Each row is where one point has got to under a steady rotation. How many steps took it there?
The counts run from 0 to 177.
[146 148 134 119 194 103 122 147 133 165  91  79 170 134 126 155  91 137
 130 116 125 146  74 124 136 102 142 140  87 140  94 119]
160
[153 130 143 113 131  69 106 101 139 153 156 129 160  98 146 107 106  95
 184  98 165 122 108 134 118  94 128 143  78 168 114 124]
115
[137  99 108 150 160 107 113 131 126 158 131 118 174 177 163 138  86 117
 175 109 147 117  93 147 125  95 152 168 112 118 106 131]
7
[121 149 141 130 163 135 101 119  96 152 102 110 172 139 170 147  69 142
 135 110 111 147 114 138 118  73 105 141  86 128  97  99]
169
[166 149 111  92 147  75 166 134 147 179 100 119 158 105 125 136 119 138
 121 105 128 120  74 126 161 122 136 163  93 144  96 116]
151
[183 124 121  82 117  79 137 111 148 134  99 123 175 120 160  94 123 109
 143  94 167 100 119 127 118 116 116 138  96 176 129 126]
104
[131 121  85 155 122 108 163 111 150 169 137 125 152 153 153 125  88 112
 133  50 126 144  94 114 121  80 113 158 125 113 117 106]
19
[174 108 106 132 119  96 108 122 117 169 124 150 182 139 150 119  86 115
 175 118 140 114  83 143 138 104 142 161 103 134  95 125]
4
[124 103 152 118 168 119 124 132 106 117  64  89 171 159 128 121 104 159
 113  88 117 127  87 150 122 123 128 165  92 127  84 145]
49
[137 100  97 163 148 108 140 123 143 163 135 115 168 170 164 126  72 107
 148  78 136 133  93 130 124  86 140 160 118 110 116 123]
13
[113 116  94 157 147 110 157 119 157 161 137 108 160 170 165 132  89 119
 135  57 132 139  98 124 113  83 123 160 127 104 122 114]
18
[124 153 118  94 113  98 148 109 126 155 101 140 153 110  93 135 142 167
 136  66 101 132  91 148 131 102 127 158  81 118  82 123]
36
[117 103 102 157 157 110 125 116 128 165 135 109 167 174 176 130  81 124
 155  91 147 126  94 140 118  88 139 172 113 112 112 121]
12
[ 85 150 119  99 147 102 161 120 144 146 108 110 152 138 112 166 147 159
 135  58 107 123  96 150 121  91 127 157 102 106  99 128]
33
[ 77 139 156 143 123 125 135 134 142 114 140  85 135 141 123 159 116 136
 163  73 132  92 127 130 136  77  96 150  81 176 113 139]
75
[129 126 146 113 150  76  95 105 132 153 161 125 157 105 156 122 113 102
 187 107 171 122 116 143 110  88 134 146  78 159 114 125]
116
[ 87 154 104 112 146 102 172 115 159 155 121 106 150 146 132 161 133 142
 137  47 119 126 108 143 120  80 118 154 115 104 110 119]
28
[117 155 138 131 137 144 108 115 101 141 108 126 169 141 177 145  69 146
 142 101  96 127 129 145 125  69  81 143  93 124 102 101]
174
[109 151 101 114 127  98 176 122 171 154 120 115 147 135 113 153 128 136
 133  39 107 134  93 132 127  92 113 148 116 105 105 121]
29
[ 79 159 109 110 137 105 158 103 133 162 131 116 144 138 147 149 136 165
 138  51 123 134 111 141 117  78 115 160 109 109 105 108]
27
[ 86 148 159 136 110 122 127 120 127 120 147 102 132 125 129 148 116 146
 158  74 134  94 130 129 140  68  88 151  72 181 105 127]
74
[115 100 141 149 170  98 114 119 146 152 139 109 149 119 149 143  93  74
 172  85 127 128 109 151 107  78 145 151  86 130 133 139]
123
[139 115 145 114 131 113 117 112  89 135  75 125 168 131 119 101 114 175
 114  95 114 128  92 147 130 121 125 165  71 136  70 128]
47
[108 104 109 137 155 113 168 123 157 161 105 126 143 109 156 138 105  84
 126  67  97 109 117 153 128  97 134 174 102 105 143 128]
134
[130  97 128 153 149  98 128 124 154 161 140 127 147 107 135 135  87  59
 165  76 113 130 106 141 116  80 139 151  85 129 135 135]
124
[129 128 100 102 123  96 181 115 140 176 101 148 144  90 156 120 125 120
 114  82 111 100 110 143 148 114 123 184  96 121 128 108]
141
[138 116 116 110 155  96 102 133 113 152 118 126 186 155 160 145 104 131
 192 124 141  97  99 169 127 104 150 164 103 126 102 137]
1
[162 143 134 137 168 121 115 143 128 155  92  96 175 139 134 149  63 114
 130 106 102 156  83 120 130  86 118 127  93 132 101 117]
166
[107 141 155 132 144 115 133 135 152  98 127  73 158 158 159 133  82 134
 135  72 147 116 116 122 149 102  69 147 112 161 102 132]
65
[117 142  91 131 127  99 177 113 163 165 135 118 148 141 140 140 108 125
 134  38 118 142  99 120 122  80 109 151 125 105 115 110]
24
[144 142 107  94 165  87 171 146 162 168  87 100 159 118 129 152 126 132
 123 106 128 111  75 130 161 128 145 166  99 138 105 122]
150
[ 95 135 113  92 159  97 172 119 136 171 104 120 147 108 172 146 139 141
 118  89 123  95 112 160 143 116 133 193  98 118 126 108]
143
[173 103 101 129 136  93 115 141 133 153 115 137 184 158 143 135  87 107
 182 113 137 110  82 152 141 106 144 158 108 127  99 139]
3
[114 145 149 145 120 115 142 146 167 105 142  87 144 143 121 145  94 114
 151  61 132 108 113 116 152  88  75 136  99 170 109 138]
71
[149 111 105 133 132  96  97 110  97 171 132 148 180 144 163 124  90 136
 179 120 147 114  96 151 134  97 145 170  92 133  95 125]
5
[121 133 144 151  89 121 146 142 160 120 132 108 132 127  96 146 112 116
 149  68 109  96 111 122 142  75  97 140  71 180 112 139]
77
[144 110  99 155 124 103 114 109 107 178 145 145 167 150 170 110  83 132
 161 105 148 130  94 138 127  89 135 174 102 129 100 114]
10
[ 97 137 153 142 100 130 129 122 121 131 131 116 127 121 111 143 127 142
 154  86 121  85 129 138 129  67 112 151  58 185 113 132]
79
[ 97 117 146 150 119 137 143 147 150 120 110  92 134 143  99 157 123 116
 148  75 112  80 124 135 122  72 124 144  67 174 129 155]
81
[129 145 128 138 141 136 136 136 144 126  98 111 175 157 162 158  63 119
 145  84  89 123 121 144 140  77  80 142 111 116 106 116]
176
[158 110 135 114 125 106 128 124 107 136  72 123 169 130  95 104 109 158
 116  87 103 135  72 142 133 119 124 158  75 133  75 133]
46
[133 118  93 156 119 108 137  97 119 181 149 144 156 147 170 108  83 133
 139  79 140 139  99 119 114  80 122 167 107 124 110 102]
15
[104 149 135 131 150 145 120 130 121 129 103 108 172 156 176 157  70 134
 146  95  99 122 127 147 132  75  85 147 111 116 105 108]
175
[154 121 137 109 161  71 117 127 170 136 137 100 169 127 144 129 106  80
 183  93 170 117 105 138 119 105 130 136 102 160 121 141]
113
[144 144  99  91 132  83 175 126 150 176 100 139 152  94 143 133 128 136
 111  95 120 105  90 135 162 124 129 179  98 133 110 108]
146
[139 155 134 105 167  99 114 124 104 178 105 109 161 117 137 138 107 164
 134 130 135 135  79 126 143 102 138 150  69 150  89 105]
158
[121 149  94 125 105 100 167  97 152 169 138 139 144 126 138 130 114 140
 126  44 113 142  98 116 123  82 102 154 111 113 110 102]
25
[ 96 107 141 137 119 143 135 122 117 128  99 106 140 138 118 142 140 139
 143  88 118  71 141 148 108  70 135 156  54 176 131 140]
85
[122 155  95 110 108  95 170 115 152 160 123 135 149 121 103 142 129 144
 132  45 102 137  93 131 131  88 113 148 106 110 101 114]
30
[175  97 116  95 114 104 155 121 148 130  64 115 173 137 149 100 130 106
 120  85 138  85 126 132 109 113 124 143  93 175 141 137]
98
[134 125 140  99 170  74 111 116 150 131 136  94 171 130 159 135 114 101
 183 105 180 112 116 143 112  99 129 136 102 162 124 137]
112
